One vector is turned by the same rotation once a step. Each row is the vector after some number of steps, and that number follows the row.
The counts run from 0 to 604.
[ -6   8 -20  -5  -4   0  -6 -13  23 -20   0 -12   3 -26   7  25 -21  -6
   0  11  -9  19 -17   4  -6 -43  -8   4  29 -21 -12 -14   1   3  10   0
  21  -4  -5   1  -4  -5 -12  28   4  16 -13 -33  27  -1  13  18  -9   3
   3 -20  -5 -10  -7   5   1  -8   1   7  12 -22 -14  -2] => 478
[  4  -6 -15  -5  -5   9  -5 -17  20 -17   7 -10   1 -17  -2  29 -21  -5
   4   2  -7  24 -15  18   1 -36 -13   9  21 -22 -11 -18   1   5   9   4
  28  -9 -15   9 -12  -4 -12  31  -8   2 -17 -17  21   5   3  18 -22 -10
   6 -11 -20 -20 -10   9  -5 -11  -9   5   2 -16 -23  -1] => 500
[-14  -6 -13  -9   2  14   5  -9  28  -5   0 -17 -14 -14 -14  16 -19 -18
   8   2  -5  16 -15  17   4 -17  -4  10  10 -24 -11 -14   0   5   1  -2
  30  -1  -8  -6  -4  -2 -26  43  -7 -12 -32 -10  25   2   4  10 -22  -2
   3 -11 -25 -17 -14   8 -13   6  -4  20  -7 -13 -19  -8] => 215
[ -6  -5 -12  -1   2  15   4 -11  28 -16   8 -17  -5 -13 -10  18 -11 -15
  11  -4  -5  25 -15  22   2 -20 -12  17  15 -22 -11 -14  -4   1  -8   1
  24 -10  -9  -3  -6  -6 -20  41  -7  -9 -33  -2  21   3   3   8 -26 -16
  11 -13 -19 -16 -11   5  -7   6  -7  14 -10 -18 -15  -4] => 506
[  2  -8  -9 -10  -4   3   3 -19  29 -12   4 -14  -1 -28  -4  25  -8  -7
   7  -4  -8  31 -20  17 -10 -33 -13   0  29 -25 -17  -4   1  -3   8  -2
  20 -14  -1 -10 -10  -4 -14  29   2   4 -16 -25  19   5   4  22  -5 -11
  -8 -13 -16 -11 -13   4 -10   2   4  18  -4 -17 -20   3] => 368
[ -5  -6 -17  -6  -3   4  -5  -8  30 -14   5  -3  10 -25   9  33 -17 -15
  -6  -4 -11  16 -24   9  -7 -32 -14  -4  22 -22  -9 -13  -3   0   6   1
  26  -3 -13  -7 -17 -11 -18  32  10  10 -11 -26  25   1   7  10  -7   3
  -5 -11 -26 -11  -8   0 -16   1  14  11   4 -10 -20  -1] => 227
[ -3 -21  -1   5  -5   6   2 -20  28 -15   0 -12 -19 -18  -6  28 -10  -8
  10  -5 -10  29 -14  21  -5 -25  -5  14  24 -31 -15 -12   1  -1  10   4
  27 -15  -3  -9  -4   0  -8  26   3  -2 -28  -3  14   4   1  19 -21 -27
   3 -14 -18 -13 -16  -2 -13   3   2   5 -14 -15 -15   5] => 390
[-17  -2  -6  -9   6   4  10 -19  26  -4   1 -24  -4 -26 -12  16 -13 -15
   7  -2  -8  20 -12   5 -10 -22  -7  -3  31 -29 -17  -4   4   4   7  -2
  17  -6   4 -24   3  -3 -22  26   5   8 -24 -27  27  -8  10  15 -10  -1
  -4 -24  -6  -9 -12   1  -1   9   9  19  -8 -20 -19   0] => 62
[-21  12 -17   0   8  11  -1 -11  28 -17   4 -21  -3 -17  -4  23 -11  -8
   6   4  -4  12 -16  18   2 -22  -9  17  17  -4 -12 -14  -9   4  -6  -9
  24   2  -4 -12   1  -8 -24  46  -2  -1 -31 -12  33 -13  16   7 -19 -11
   4 -12 -21  -7  -6  -2  -8   7  -1  25  -4 -12 -12  -5] => 356
[  1  -5 -17  -3   1   3  -4 -13  17 -21   2   0   6 -13  16  34 -28 -12
  -8   5  -8  16 -10   0 -13 -46 -12   3  22 -39  -1 -16  -1  -9   4  12
  27 -18  -8  -4 -16  -6 -22  20   8  11 -12 -17  11  -9   6  17 -17 -14
  14 -21   1 -13  -6  -4   2   5   9  -1  12 -17  -2   4] => 14
[ -9   0 -14   3   4   1  -3  -7  25 -27   6 -14   1 -12   8  26 -15 -19
  -4  -1  -4  11 -13  -2 -14 -33  -9  16  19 -30  -8 -11  -6  -8 -13   9
  25 -15  -3 -12  -7 -11 -24  26  14   8 -26  -2  19 -13  13   6 -23 -15
  15 -27   4  -6  -6  -8  -1  19   7   9   0 -22   9  -1] => 8
[ -4 -23  -5  -8   1   6   1 -19  27  -5   0  -4  -4 -21   1  31 -20 -17
  -3  -3 -15  22  -8  10 -14 -35 -11  -7  21 -41  -9  -7   5 -10  12   3
  26 -15  -2 -15 -15   0 -22  20   5   5 -20 -14  10  -4  -5  20  -3 -20
   0 -15 -20 -12 -15  -7 -12   8  16   7  -4  -8 -14   9] => 541
[-13 -17  -2   4  -3   0   0 -18  28 -17  -7  -7 -10 -12  10  36 -22 -12
  -5  -1 -14  10 -14   1 -13 -28   1   7  24 -34  -5 -16   1  -3  10   8
  29 -13  -5 -18  -6  -4 -16  10  20  16 -21 -11  17 -12   9  10 -21 -21
   9 -25  -7  -9 -11 -14  -9   9  14  -2  -8 -12  -1   5] => 415
[ -9   2 -23 -16  -4   8  -3 -16  22 -13  -1  -7   5 -23   6  29 -25  -7
  -3  14  -8  16 -14   9  -6 -40 -11  -1  21 -25  -8 -10   3   0  15  -5
  25  -2  -8  -4 -13  -1 -19  30  -1  10 -10 -36  27  -3   6  17  -7   3
   1 -14 -14 -17  -6   7  -5 -11   4  14  11 -15 -21   0] => 344
[-15   4 -20  -4   1   9  -8  -8  15  -9   7 -17   2 -14  -8  26 -27  -9
  -2  10  -6   9 -10   8   5 -28 -12   6  13 -18  -9 -25  -3   8   3   2
  33   7 -17   2  -2  -6 -21  40  -7   5 -29 -15  30  -5  11   1 -26   5
   6 -13 -32 -15  -5   4  -2   0  -3   7   5 -10 -19 -10] => 207
[-27   6 -10   0   9   9   3 -13  18  -9   2 -29  -9 -17 -15  21 -18 -11
   7   7  -6  12  -9   8   0 -22  -5  10  17 -12 -16 -16  -4   9   2  -6
  24  10  -1 -16   9  -3 -19  39   1   6 -38 -13  33 -13  16   4 -20  -9
   2 -18 -21  -9  -7   0  -2   9   1  20  -9  -9 -14  -7] => 65
[ -3   1 -18  -9   3  10  -3 -10  14 -13   4 -20  -7 -23 -10  14 -17  -8
  14  11  -6  20  -9  15   2 -35 -10  11  17 -23 -15 -20  -1   2   3  -4
  29  -6  -7  10   2   1 -13  42 -15  -6 -30 -13  22   7   1  18 -16  -6
   4 -10 -16 -16 -12  11   0  -5 -13  14   6 -17 -16  -7] => 483
[ -5  -9 -11  11   0   8 -11 -13  20 -17  11 -11  -1 -14  -2  39 -17   0
   2  -1  -8  18 -12  20  -1 -36 -12   9  21 -15 -12 -27  -7   3   4   0
  29  -1 -11   5  -8  -7  -4  31   1   6 -27  -1  23  -2   7  13 -18 -19
   4  -6 -37 -14  -8  -3 -10  -5  -2   3  -4  -6 -16   3] => 381
[ -5 -11 -12  -2  10   5  -2  -5  28 -12  11 -12   2 -26   1  19  -3 -17
   5  -9  -8  22 -15  12  -9 -33 -12   3  21 -34 -15 -11  -6 -15  -7   0
  24 -15   5  -9  -8 -10 -19  33   5  -3 -29  -4  13   4   2  18   2 -17
  -6 -11 -23  -7 -16  -2 -18  20  11  20  -2  -7  -5   3] => 252
[ -5  -9 -12   3  -4  -6 -10  -3  33 -21  -1  -4   7 -22  14  33 -16 -11
  -6  -5 -14  15 -25   6  -9 -31  -4   2  23 -26 -10 -18  -7  -6   2   4
  28 -11  -9  -5 -14 -14 -11  20  19  12 -19 -13  21   3  12  11 -13  -2
  -1 -17 -20  -8  -7  -7 -20   7  18   2   5 -12  -8   1] => 109
[-12  -9  -6  16   4   7  -7 -13  24 -17   9 -15  -7  -8  -2  35 -16  -6
  -1  -5  -7  12 -11  15  -5 -24  -7  16  20 -18 -10 -26  -8   2  -3   7
  34  -4  -7  -5  -3  -9 -14  29   8   5 -36   7  19  -9  10   7 -29 -28
   9 -16 -27 -11  -9  -9 -10   9   4   4 -13  -8  -6  -1] => 396
[-13   0 -16 -11  17  12   1 -12   9   2  12 -23  -1 -20 -16  17 -22 -18
   4   7  -6  13   3   9  -2 -34 -18  -4  13 -28 -14 -15  -2   2   5  -1
  29   6   1  -5   3  -1 -21  40 -14   1 -36 -13  24  -7   5  12 -11  -8
   0 -11 -25 -14 -13   6   2   8  -2  18   2  -8 -17  -6] => 57
[ -2 -10 -13   2  -6   9  -5 -18  26 -19   6  -3   1 -12   4  41 -26  -3
  -6  -1  -8  21 -17  17  -4 -30 -15   8  22 -20  -8 -19   0   4  10   5
  30  -4 -16   0 -17  -6 -13  28   2   6 -16 -14  20  -2   6  14 -24 -17
   9 -12 -24 -15  -5  -2 -10  -7   2   0  -6 -12 -18   5] => 516
[-11   6 -19  -6   7   6  -6  -6  12  -5  13 -20  10 -21  -5  16 -24 -20
  -4   9 -11  14  -6  -6  -8 -36 -14  -5  22 -36 -12 -14   1   0  -2   6
  25   0  -8  -5   0  -8 -20  28  -2  16 -28 -22  26  -7  11   6 -18  11
   1 -21 -14  -8  -7   8   8  10   4   6  10 -18 -15  -8] => 189
[-12 -10 -11   1  10   7  -4 -12  25 -10  14  -7  12 -15   5  36 -19 -17
 -11  -9  -9  13 -10   7 -14 -32 -16  -5  22 -29  -5 -14  -6  -8  -5   4
  26  -2  -5 -15 -19 -15 -21  26  12  15 -23  -7  16 -11   8   4 -13 -14
   4 -13 -28  -9  -9  -9 -11  16  19   9  -4  -5  -6   6] => 535
[-15 -18  -4  -5   1   1   3 -17  15  -7 -11 -15 -24 -21  -5  25 -19  -9
   7  10 -12  14  -1   8  -8 -37   1   5  18 -40 -11 -16   4  -2  19   1
  30 -13   8 -15   7   9 -12  20   0   1 -35 -10  13  -5  -3  21  -6 -25
   2 -18 -14 -13 -19  -6 -10   6   3   7  -2  -8  -6   2] => 563
[-17   2 -15   1  13  -2 -12  -3  11  -6   4 -21   0 -25   2  24 -18 -16
  -5   7 -13   4  -2 -10  -9 -43  -7  -4  22 -32 -14 -24  -6  -8   0   4
  32  -3   5  -6   6  -9 -14  27   6  14 -38  -8  23  -8  13  10  -6  -4
   0 -20 -22  -6 -10  -4  -2  16  10   6  12  -4   1  -7] => 575
[-18  -1 -13 -14   6  -3   6  -9  20  -8  -8 -20 -12 -22   0  10 -15 -22
   3  11  -6   9  -8  -6 -13 -33  -1   3  17 -40 -13  -7   1 -11   2  -2
  25 -16   8 -21   3  -2 -28  26   5   3 -28 -19  19  -7   5  17  -3  -6
   1 -27   4  -7 -15  -1  -3  20   9  20   8 -17   2  -4] => 448
[-13   0 -17  -9  -4   2   0 -11  21 -16  -7  -9  -1 -19   7  28 -31 -14
  -9  12  -8   6 -14  -8  -9 -36  -2   5  24 -30  -5 -15   4   2   8   4
  26  -3  -8 -10  -8  -3 -26  23   9  16 -13 -31  27 -12  12   7 -19   6
   9 -28  -1 -12  -6  -3   3   1  10   5  10 -19 -11  -3] => 321
[ -7  -4 -10   1   0   2   2 -11  29 -25  -1 -10  -3 -13  12  23 -14 -14
  -1  -1  -7  18 -18   0 -17 -32  -7  15  23 -32  -7 -10  -2 -10  -6   9
  24 -20  -5 -15  -8 -10 -26  20  16   7 -21  -9  17 -11  10  10 -22 -17
  13 -29  11  -7 -10  -7   0  16   9   7   1 -22   6   0] => 7
[-18   3 -14   0  -3   6  -4 -21  26 -23  -3 -15  -5 -17  -1  35 -18   2
   3  10  -3  14 -17  21   2 -31  -9  17  22  -4 -11 -18  -2  10   8  -8
  25   0  -7  -4  -3  -3 -12  37   1   4 -20 -17  30  -8  13  12 -17 -17
   5 -12 -19 -13  -5  -2  -6 -10  -5  16  -4 -13 -17  -2] => 358
